The rows below come in pairs that one turn or mirror swaps. Which row does each named row swap with?
Z_966: [-24  28   0 -18  -7  -7  21   0   0 -12 -26  -1 -22  39  -1  27  10  32
  13  14]
Z_585: [-32  16  -5 -18  -9   0   7 -27  32  -5 -25   6 -11  48 -20  21  12  16
   7  26]
Z_219: [-27  24 -25 -19  20  12   7 -11  26  -6  12   6 -31   9 -12  21  10   3
  21 -13]
Z_205: [ -3  16   1  -9   2  -4  -9   4  15 -15 -19   1 -13  33  -3   6  36  26
  20  -4]
Z_798: [-16   4 -12 -12   3  32  -6 -31  31   6 -11  12 -18  28 -30  38  15  16
  11 -18]
Z_119: [-12   0  -7 -16 -22  21   6 -17  30   4 -26 -10 -16  22 -29   9   8  19
  19 -21]
Z_949: [-20  22  -1 -32  14  25  18  -2  21   2 -22  33 -16  26  -6  12   7  40
  -4  -1]
Z_153: [-26  20 -33 -31   7  13  24 -12  17  -3 -19  -7 -43  21  -6  12  -4   9
  19 -11]
Z_240: [-17  14 -28 -19   4  -3  -3 -32  18 -26 -11  16 -15  22  -5  15  11  11
   9 -27]
Z_475: [ -7   6   0 -44   1  -5   8  -2  18  12 -11 -15 -35  28 -32  24  23  18
  18  -4]
Z_392: [-22  10 -22 -30  28  -4  15 -18   5  12  -3   9 -22  29  -7  19  37  25
  11 -26]
Z_13: [-37   4   7  -4   7  10  15 -13  13   1 -18  -5 -26  19 -41  32  13  24
  19 -15]
Z_951: [-17  29   2 -43   7  11   9 -17  32   6 -19  20 -13  30  -2  15  25  45
  -7 -18]
Z_978: [-19  24  -1  -1  11  20  18 -15  15   9 -17  32 -16  17 -22   7  25  18
  20  11]
Z_765: [-25  29  -3 -40   5  26  16 -19  26  15 -11   8 -14  35  15  25  10  37
  27  -3]
Z_360: [-24  30  -1 -36  13  19  16  -8  21  -2 -23  34 -16  23  -2  13   9  37
  -9  -2]
Z_676: [-17  17  14  -9  -3   6  -3 -10  -6 -10 -13  -7  -2  22  -4  20   8  31
  17   4]
Z_883: [-21  28  -3 -44   0  32  14 -21  25  11  -8   9 -13  25  11  25  10  35
  29   1]
Z_375: [-19  24  -7 -29  10  31  12 -11  21   1 -27  35 -18  17  -5   2   7  34
   4  -2]
Z_333: [-20  15 -23 -26   1  18  17 -15   9  -3 -28  -6 -41  16  -9   9 -13  13
  19 -11]
Z_655: [  3   7  -5 -15  22  28  -2 -14  11 -14 -18   5  -5  10 -14  20  21  32
  12 -12]
Z_710: [-27  12  -5  -2  16  16  20 -22  22  -7 -19  16 -19  21 -25   1  25  17
  38  12]
Z_856: [-32  22   0 -20  -6   3  15 -14  37   3 -21   9 -16  54 -18  14  18  20
  14  23]
Z_562: [-14  -3 -14 -12   0  17  11 -31   8  -3  -6   9 -10  40  -8  42   0  10
  20 -10]
Z_596: [ -8  -3  -1 -14   3  11  18 -23   9   5  -9   7  -9  39 -18  45  -2  17
  19 -15]
Z_925: [-13   7  -7 -38  -7  -3   3  -5  15  11  -9 -18 -36  32 -31  30  26  14
  17  -7]
Z_666: [-26   4 -17  -8  11  -5   4 -16  21 -11 -21   4 -37   7 -15   0  -1   5
   6  -6]
Z_257: [-20  23   0 -27  17  26  19  -3  21   0 -21  31 -18  20  -6   3   2  36
   1   1]
Z_69: [-26  28 -15  -9  -6  11  -1  -8   4  20  -2  17 -23  22 -22  29  31  15
   1 -13]
Z_472: [-21  34   2 -42   9  17  10 -15  30  10 -18  12 -10  28   3  15  28  41
  -8 -14]
Z_495: [-21  14 -14 -22  -3  17  12 -20  41  10 -10 -14 -17  19 -27  22  41  21
   5 -21]
Z_618: [ -8  13   2 -23  19 -21   4 -15  24 -18 -16  15 -26  14 -18  10  23  15
  17 -23]
Z_976: [-14   4 -10 -26 -10  22  13 -15  16   4 -36 -12 -25  15 -19   9 -10  19
  17 -15]
Z_907: [-29  -2   1 -28   7 -16  -5 -17  12  18 -14  17 -31  20  -7  11  12  14
  24 -23]
Z_693: [ -8  13  -9 -38  -9   2  -1  -5  14   9 -13 -19 -38  30 -32  31  26  18
  12 -10]
Z_142: [-21   1 -13 -28  23  -8   9 -20   6  12  -4   9 -22  25   3  10  28  20
  18 -30]
Z_403: [-20  21 -24 -23 -12   9  -6  -7  10  19  -4   1 -32  24 -26  32  32  14
   2 -13]
Z_159: [-25  26 -15 -24  23  11   5 -20  28  -3  16   7 -28   6 -12  18   8   7
  21  -8]
Z_605: [-34   4   8  -7   9   6  10 -16  16   6 -18  -6 -22  19 -39  35   4  22
  20 -21]
Z_632: [-20  22   8 -23  -4 -13  11   0  30 -10 -23   6 -22  50 -10  10  33  22
  17  11]
Z_242: [-28   7 -17 -23  14   6  -2 -30  31 -16 -26 -26 -19  26 -15  11  21  17
  25   5]
Z_60: [-29  27  -2 -12  -4  -8  22  -8  -3 -13 -29   0 -19  37  -4  23  12  31
  19  15]
Z_503: [-43  19   2 -38   4   7   6 -34  31  -3 -25  12 -23  12 -21  29  13  14
   4  18]
Z_724: [-33  22  -6 -24   0  -2  13 -18  35  -1 -21   6 -16  56 -19  16  11  20
   9  24]
Z_21: [-36  27  -8 -37  -3  35   6 -21  21   0 -14  -8 -20  27   9  11  17  35
  33  -3]
Z_822: [-19   8 -16 -32  26  -4  10 -17   2  13  -3  12 -24  23  -2  14  28  23
  15 -31]
Z_312: [-15   8 -31 -14   4  11   5 -32  10 -18  -6  15 -10  37  -2  29  10   5
  19 -13]
Z_571: [-20  20   1 -22  -9 -12  13  -3  34  -6 -19   5 -22  49 -10   4  33  24
  12  10]
Z_95: [-27  21  -2 -35  12  21   8 -34  23 -11 -16   4 -14   0 -26  32  11  23
  -3  11]
Z_504: [-27  20  -5 -41   4  13 -14 -24  33   3 -26 -14 -11  25   2  17  30  37
   5 -19]
Z_916: [-41   8   8 -36  -2 -11  -7 -16  24  15 -15  14 -37  18 -11  14  10   8
  25 -11]
Z_917: [-40  29 -15 -34   3  30  -7 -22  18 -10 -16  -6 -23  27   6  14  20  29
  34  -6]
Z_298: [-37  20  -6 -21   1   6  11 -23  34  -5 -18   6 -15  55 -22  25  11  20
   8  24]
Z_919: [-18  25  10 -13  -3   1   2 -13 -10 -20 -16  -1  -7  31  -3  24  11  33
  18   7]

Z_504 swaps with Z_205
Z_21 swaps with Z_919
Z_142 swaps with Z_693
Z_676 swaps with Z_917
Z_219 swaps with Z_605
Z_375 swaps with Z_585
Z_472 swaps with Z_632

The rows below come in pairs that one turn or mirror swaps. Which row does each named row swap with?
Z_972: [ -1  18 -14  29   0 -19 -31 -13  -5 -14  35 -14 -27  18 -11 -11]
Z_656: [ -5  16   3  19  -4   7 -20 -22 -19  -6  10  -8 -24   0 -19   4]
Z_614: [ 24  -4  -6  40  -3 -17 -19  -6  20  11  39 -15 -16   9  -8  -6]
Z_209: [  7   1  -3   7   8   7 -24 -16  34   5  14  -3 -27  11 -12 -22]
Z_860: [ 16  -3   0  18  -9  -8 -17  -2  -7 -17   7   4 -30 -12 -13  -4]
Z_36: [ 22  23  -7  30 -10 -13 -12 -22 -24   4  17 -14 -11   6 -15   1]
Z_341: [ -9 -20 -11  20 -11 -17   0 -11   5 -20  18  -7   3   2 -14 -19]
Z_274: [ 16  23  -4  20 -18 -10 -27 -16 -12   3  13 -14 -12  10 -20  13]
Z_284: [-10 -12 -10  19 -16  -8   2  -9  16 -17  15   4   5   5  -4 -14]
Z_190: [ 15  10  -1  29   2 -29   6 -24   8 -15   6  -2   0  14 -34 -11]
Z_47: [ 28 -10   5  32  -3 -13 -17 -13  23   3  40 -19 -11  18  -4 -16]
Z_918: [ 23  19  -5  15   6  10 -23 -10  12  11  -2   1  -8  14 -12 -36]
Z_847: [ -6 -14  -6  21  -6  -7  -1 -12  15 -16  10   2   4  -8   6 -10]
Z_399: [  8  15  -6  14   3 -26 -12 -25  -2  -7  33 -14 -25  17   9  -4]
Z_24: [ 27 -13   6  31   3 -25 -15  -3  17  19  21 -11 -16   9 -15 -13]
Z_749: [ 17  22   8   9  13   1 -34   7   2  -6  16  -8 -11  -4  -3  -2]
Z_830: [-10 -21   2  12  -7 -11  -4 -21  12 -10   6  -4  -2   5   0  -4]
Z_425: [ 21 -13 -18  44   7 -19 -10 -15  19  13  25  -8  -2  12 -15 -12]
Z_10: [ -3 -12   7  22 -21  -9  -7 -13  14 -11  22  -1  15   8 -10   2]
Z_877: [ 22  22   3  20 -13   1 -10 -20 -26  -1  13 -10  -6  11 -19   0]
Z_231: [  6  20 -19   8   4   8 -21 -27   7  16   6 -13   6  19 -19 -27]
Z_221: [ 11  11  -7   6   1   3 -13   4   3 -17  27   7   1  23   2 -34]
Z_982: [ -7 -13  -8  15  -8 -19   3 -16  14 -22  24  -4 -11  -5 -13  -7]
Z_776: [  5  12 -10  -5   0 -25 -11   6   5   0  22  -4   2  11  -4 -34]
Z_250: [-12  19  14  18  -6   3 -29 -20   6  -2   8  -7  11  23 -14 -20]
Z_768: [ 13  14 -23   3   6  11  -3 -17   8  13   4   3   5  22 -14 -20]
Z_184: [  2  26 -13   6   0   9 -17 -22   5   5   2  -4  13  18 -14 -26]
Z_644: [  1  19 -11   2  -2   8 -11 -23  10  14  12  -7  14  19 -12 -27]
Z_330: [  1  -1   8  -6   4  -4 -35 -19   3 -17   8  -9   6   2 -15 -22]
Z_106: [ 32  -6  -2  22  -1 -19 -18  -7  31   1  33 -13 -10   3  -4 -18]
Z_842: [ 26  12  -8  26  -5  -2 -32 -30  17  -4   6 -13   5  28 -21 -22]
Z_805: [ 17  -1   0  11  15   0 -25 -19  14   2  30 -20  17  -1  -9   3]
Z_599: [-10 -17  -8  13   0 -13   5 -13  11 -16  12  -2   3  -3  -7  -6]
Z_701: [ -3  25  -7  17  19  -9  -8 -17  11 -15  -1   4 -25  16 -16 -16]
Z_394: [ 10  10  -9  32   6  19 -20 -19   3 -22  12   3  -4   2   5  -1]
Z_713: [  4  10  12  12  -2  14 -33 -20   5   5  24  -2  -7  19   9 -28]
Z_628: [ -1   9  -6  33  -1 -15 -17 -10 -25  -2  13   5 -23   7 -19 -28]
Z_12: [ 20  10  -7  42  21  -1 -14 -13 -25   4  16  -3  -8  13 -12 -14]
Z_519: [ 13   5  -6   2 -19 -19 -26  -9   2  -7  25 -14   2   5  16 -10]
Z_791: [ 29  -3   7  32   0 -25 -18  -8  28   8  29 -16 -13  10 -10  -7]
Z_272: [ 16   1   5  39  -1 -21 -13  -7  27  13  32 -11 -20   5 -14 -10]
Z_505: [ 22  30  -3  27  -2  -3 -16 -20 -22   5  20 -12 -12   9 -20   1]
Z_726: [  4  24  -2  36   1   0 -23   2  17   2  20   2 -11   9 -37 -19]
Z_479: [ 29   5   6  22  21 -14 -12 -26  -6  -6  21  -6 -27  16 -26 -18]
Z_406: [  3   8 -17  14   2 -26   8 -16   6   8  31  -4 -22  21 -14 -24]
Z_349: [  7  -1  -6  18   2  10  -7 -16 -21  -6  26  -6   3   6 -36   0]

Z_10 swaps with Z_425
Z_713 swaps with Z_628
Z_749 swaps with Z_701
Z_599 swaps with Z_791
Z_341 swaps with Z_47

The rows below come in pairs that one turn or mirror swaps. Which row does each named row swap with?
Z_622: [ 39   8  26   4   8   3   0  24  30   0  -3   2  10 -11  26   2 -22]
Z_500: [ -5  -2  21   1  -9 -27  13   3  -1   1  -7  -2  10 -18  19  37  -1]
Z_278: [  6  -5  17  -2 -16 -23  17   9   5  -1 -15  12  11  -8  19  40  -5]
Z_447: [ -1 -15   1  22   3   9   6  -8  10  14  18  11  20  -9  11   7  -5]
Z_448: [ -1 -22  14  10  10  13   3  -8  19  -3  11  14  26 -13  10  10 -12]
Z_892: [ 36   7  22   8  -4   6   3  24  34   5  -6  -3  16 -16  31   2 -22]
Z_617: [  0   2  18  -1  -9 -26  18  11  -5   7 -11  -1   4 -18  18  32   3]
Z_985: [ 37  13  27   1   0   7   5  18  31   8  -2   4  15 -11  19   1 -30]
Z_285: [ 22  15  30  11 -25 -14   5  12  34  16  10 -10  14   3   5  -5   2]
Z_449: [ -5 -17  13  16   2   6  -2 -19   7   1  13  15  21  -9  11  10  -9]
Z_963: [ 22  20  23  14 -20 -15   9  14  30  14   9 -12  12  -1   5 -10   3]
Z_273: [ 21  20  30   9 -29 -19   0  14  32  11   5  -6  17   4   9  -2   3]
Z_945: [ -3   3  18  -1  -3 -25  13   3   0   2 -12   7   0 -15  25  32   2]
Z_881: [ -2  -7  21  -3  -6 -21  15  14   8   4 -13  -4   0 -23  18  35   2]
Z_813: [  2   2  26  10  -4 -33   6  12   1  13 -15  13  -1 -14  14  29 -11]
Z_380: [-11 -20   8  10   6   4   4 -10  12   2   6  20  21 -11  13   5 -13]
Z_276: [ 21  18  30   5 -27 -16   5  13  36  16   7  -5  19   1   5  -2   1]
Z_212: [ -6 -20   7  10   2  11  -1  -9  12   9  15  15  22 -11  15   5 -13]
Z_315: [ -5   0  25  -4 -14 -26  18   9   8  -2 -11   1   5 -20  16  30   9]
Z_579: [ 36   6  25   5  -2  11   3  26  36  10  -1   8  17 -15  22   2 -22]
Z_486: [ -5 -14  12  14   8   4  -4 -16  26   7  11  16  16 -21   6   5  -6]
Z_414: [ 19  18  27  13 -25 -13   6  17  34  16   3 -10  14  -3   5  -5   8]
Z_89: [ 37  16  25   3   3   5   2  21  31   5  -1   3  11 -14  24  -1 -26]
Z_234: [ 16  15  29  15 -28 -12   4   9  36  11   8 -12  13  -2   7  -6   7]
Z_733: [ -8 -15   8  18   0   9  -3  -7  12  -5  14  18  20  -5   8  10 -15]
Z_808: [ 26  12  26   8 -30 -12   5  18  36  16   2 -11  14  -6   0   3   4]
Z_999: [  0  -8  24  -2  -9 -17  22   5   2   6 -18  13   9 -20  23  33  -2]
Z_996: [ 25   7  22  14 -26 -13   3  16  36  12   1 -13  20  -1   7  -7   6]
Z_931: [ 35  13  23   9   1   7   3  15  32   5  -3   3  11  -6  23   0 -31]
Z_818: [ -6   4  18   4 -12 -25  14  13   2  -2  -9   6   0 -10  20  36  -2]
Z_959: [ -8 -23  16  15   4  11   0  -4  15   2  12  14  27 -17   6   6  -3]
Z_98: [-10  -8  16  23  -2   0 -11 -12  18  14  14  19  18 -15  10   9 -21]
Z_773: [ 20  15  25  13 -17 -17   6  10  36  14   9 -14  15   1   3  -7   4]
Z_62: [ 34  10  31   3   1   1   2  22  28   4   2   3  10 -16  31  -3 -26]
Z_294: [ 36   9  26   2   0   3   1  23  28   6   9  -1   8 -10  29  -3 -24]
Z_38: [ 37   6  27   4   2   9  -2  23  30   7   1  -2  11 -12  24   0 -25]
Z_986: [-13  -8   2   1  -3   7   1  -3  11   4  12  14  30 -10  10   3 -21]
Z_570: [  6  -3  14  -4 -13 -23  10  15  -7   6  -6   3  -2 -22  26  26   1]
Z_443: [ -6 -18   5   7  -3   2  -5 -16  16   5   8  13  29 -16   3  16  -5]
Z_211: [  8  -5  35   2  -4 -29  15   7   5   6  -9   5   0 -23  20  33   4]
Z_158: [ -2   0  20  -3 -11 -24  24  14  -5   7  -9  -1  14  -4  17  32 -10]
Z_14: [ -5 -12   3  13 -10   9   3 -12  18  -1   6  22  29 -12   8  14 -13]

Z_985 swaps with Z_276
Z_448 swaps with Z_315
Z_808 swaps with Z_579
Z_380 swaps with Z_500
Z_818 swaps with Z_733

The rows below come in pairs that one turn or mirror swaps. Which row does each named row swap with?
Z_602: [  1  13 -20  -3 -22   5 -13  -2 -17  11 -20  -7  -7   0   2   0  -6 -16
 -25]
Z_829: [-13   6  -9  16   0  16 -36  16   5 -11  -6 -17  -6   5  -2  -4  -7   8
   7]
Z_737: [-19  10  -5  10  14  16 -33   9   9   0   9  -8  -1  -3  -6  -5  -7  -2
   8]
Z_539: [ -2   2  15   6  11  -2   6  16   1 -14  16  -3 -27 -10  -3  10   9  -4
  -1]
Z_855: [  6  19  12  11 -32  -9   4 -16 -19   2   2  -7 -11  19 -12  12   3  -5
  17]
Z_163: [-17  16   3  13   9  18 -27  12  12  -6   0 -10   0   8   4 -10   2   5
  17]
Z_94: [-13   6  -6  20   3  14 -25   3  13  -3   3  -7 -13  18   2 -12  -1  15
   9]
Z_742: [-20   9  -8  13  10  17 -32  10   8  -5  -4  -4  -4  14   2  -3   4  -6
  13]
Z_81: [ -6  17   4   7 -37  -7 -10 -18 -20  -5  -5  -9  -4  19 -15  12  -2 -13
  15]
Z_705: [-25  13  19   6   6 -12   8  16 -18  -8  -2   1 -22 -10   0   7   1  -1
  -5]
Z_302: [-23  11  -4  11  14  15 -29  12   7  -8   3  -6  -6  14  -3  -6  -1  -5
  11]
Z_835: [  1  18   7  -4 -38 -12  -8 -14 -17   0   1  -9  -9  14 -15  15  -6 -12
  18]
Z_255: [-16   9  -1  22   5  20 -29  10  10  -8   4  -8 -11   3  -6 -11  -5   6
   8]
Z_490: [-19   6  -7  13   0  17 -36   7   8 -11   1 -13  -3  -5  -2  -2  -1  13
   8]
Z_386: [ 12  15 -10   2 -11  12  -7  -3 -14  19 -24 -16  -7   8  -4  -6   2  -2
 -25]
Z_783: [  4  10  -8  -5 -20   3  -8   3 -15  13 -26 -19  -1  -3 -10  -3  -5  -5
 -27]
Z_523: [ -5  -9   7   7 -10 -15  -2  -3  -6  14  -3 -17   5 -10  -7  -3  26 -27
   7]
Z_57: [-15   9  16   8   9  -5  14  18   0 -15  17  -6 -18  -7   1   5   2   3
  -6]
Z_79: [ -9  11 -11 -14 -17  -6  -3 -24  10  10  -9  -5  -7  -8   0 -16   4  13
  16]
Z_793: [-10  -7   3   9 -13 -18   1  -1  -4  19 -11 -18   3 -12  -2  -4  23 -23
   8]
Z_797: [  5  13 -11 -16 -24   6  -9   2  -9  14 -23 -15  -9   9   1  -5  -1 -16
 -22]
Z_458: [  9  14   2   6 -34 -10   4 -19 -19   2   0  -6  -6  22  -7   8   0  -8
  16]
Z_17: [  4  10  -7 -13 -13   2  -2  -4 -15  22 -20 -26  -3  10  -4  -2   0  -1
 -23]
Z_465: [ -9  -7   4   7 -11 -11   1   0  -4  18 -12 -15   8 -12  -8  -1  26 -23
   8]
Z_744: [  6  15  -8  -7 -19   5   1  -4 -15  12 -21 -16  -6  -3  -2   1  -5  -9
 -31]
Z_287: [  1  -1  12  11  11  -1  18  18   2  -3  11  -6 -20  -1   2  12   9  -7
   4]
Z_132: [-10  10  -5 -12 -19  -8  -5 -26   8  11  -4   2  -7  -6  -1 -21   1  12
  12]
Z_703: [ -4   4  19   6  14 -11  10  17  -1 -14   9   1 -20  -6   7  -1   7  -1
   0]
Z_150: [ 12  11 -13   1 -18   8  -2  -5 -14  17 -21 -21   3   8   0  -4   4  -4
 -24]
Z_750: [ -7  19  -2   6 -44  -8   0 -10 -21  -8   0  -9  -6   7 -10  19   1  -7
  10]
Z_968: [-12   0  13   6   7 -17  11  12  -4  -8  10   4 -18 -16   4  12  -1   3
   8]
Z_686: [ 10  10 -12 -10 -15  10 -11   6 -11  26 -21 -18   0   8  -5  -4   7  -2
 -19]
Z_236: [ 13   6  -8  -8  -8  17  -8  -2 -14  12 -21 -12  -6   8 -11  -6  -3  -7
 -26]
Z_980: [-11   1  14   9   9 -14   3  12  -3 -17  17  -2 -16 -13 -10   7   5   7
  -1]
Z_663: [ -5  14   7   5 -46  -8   5  -7 -17  -6  -8 -13  -8  16 -13   5  -1  -8
  14]
Z_517: [  2   2  13   2   1 -10   5  19  -5 -15  15  -6 -26 -11   5  14  -4  -3
   4]
Z_923: [-12   7  15   9   1  -7  19  13   1 -13  13  -1 -21  -9   7   5   1   6
  -6]
Z_612: [-12  -8   6  17 -13 -16  -2   2  -6  12 -13 -16   7 -11  -2  -5  21 -23
  14]
Z_640: [ -6   9 -10 -11 -16   1  -2 -25   9   6  -5  -5  -3  -9  -6 -23  -1  15
  12]
Z_398: [ -1   9 -11 -17  -7  16 -11  -2 -14  12 -21 -20  -2   9  -9  -7   1 -13
 -22]
Z_439: [-32  28   2   1   5  16 -30   7  -2   1  -5  -8  -7   4   2   3  -1   1
  10]
Z_606: [-24   7  -7  10   7  11 -37  10  10   3  -3 -10   0  -1   4   0   4   7
   8]
Z_932: [ -1   5  15   9  10 -11  14  18   5  -1  11   5 -14  -7   3  12   0  -2
  -5]
Z_613: [-11  12  18   2 -35 -10   7 -14 -23  -4   7 -13  -8  15 -14   3  -6  -7
  12]
Z_223: [ -4  11   6   2 -31 -13   1 -15 -23   8  -3 -16  -4  23 -14   6  -7  -6
  19]
Z_740: [-17  12  -4  19   6  10 -31   8  14  -5  -3  -2   1  15  -7  -1   1  10
  10]
Z_304: [  4   9  10   5 -36 -17   5  -9 -21   7   2  -5  -8  18 -13   4  -3   1
  20]
Z_109: [ -4  -5  11   5   7 -10   2  16  -7 -11  15   0 -21 -19   3  11  -5  -8
   4]
Z_688: [ -5  13  -9 -19 -14  -4  -4 -23  12   7  -6  -2  -9 -11   7 -15   5  12
  11]
Z_512: [  2  11  19  10 -36  -3  -1 -13 -18  -2   9 -11  -7  19 -17  10  -1  -5
  11]

Z_612 swaps with Z_688
Z_602 swaps with Z_750
Z_923 swaps with Z_742
Z_968 swaps with Z_606
Z_302 swaps with Z_57
Z_490 swaps with Z_109

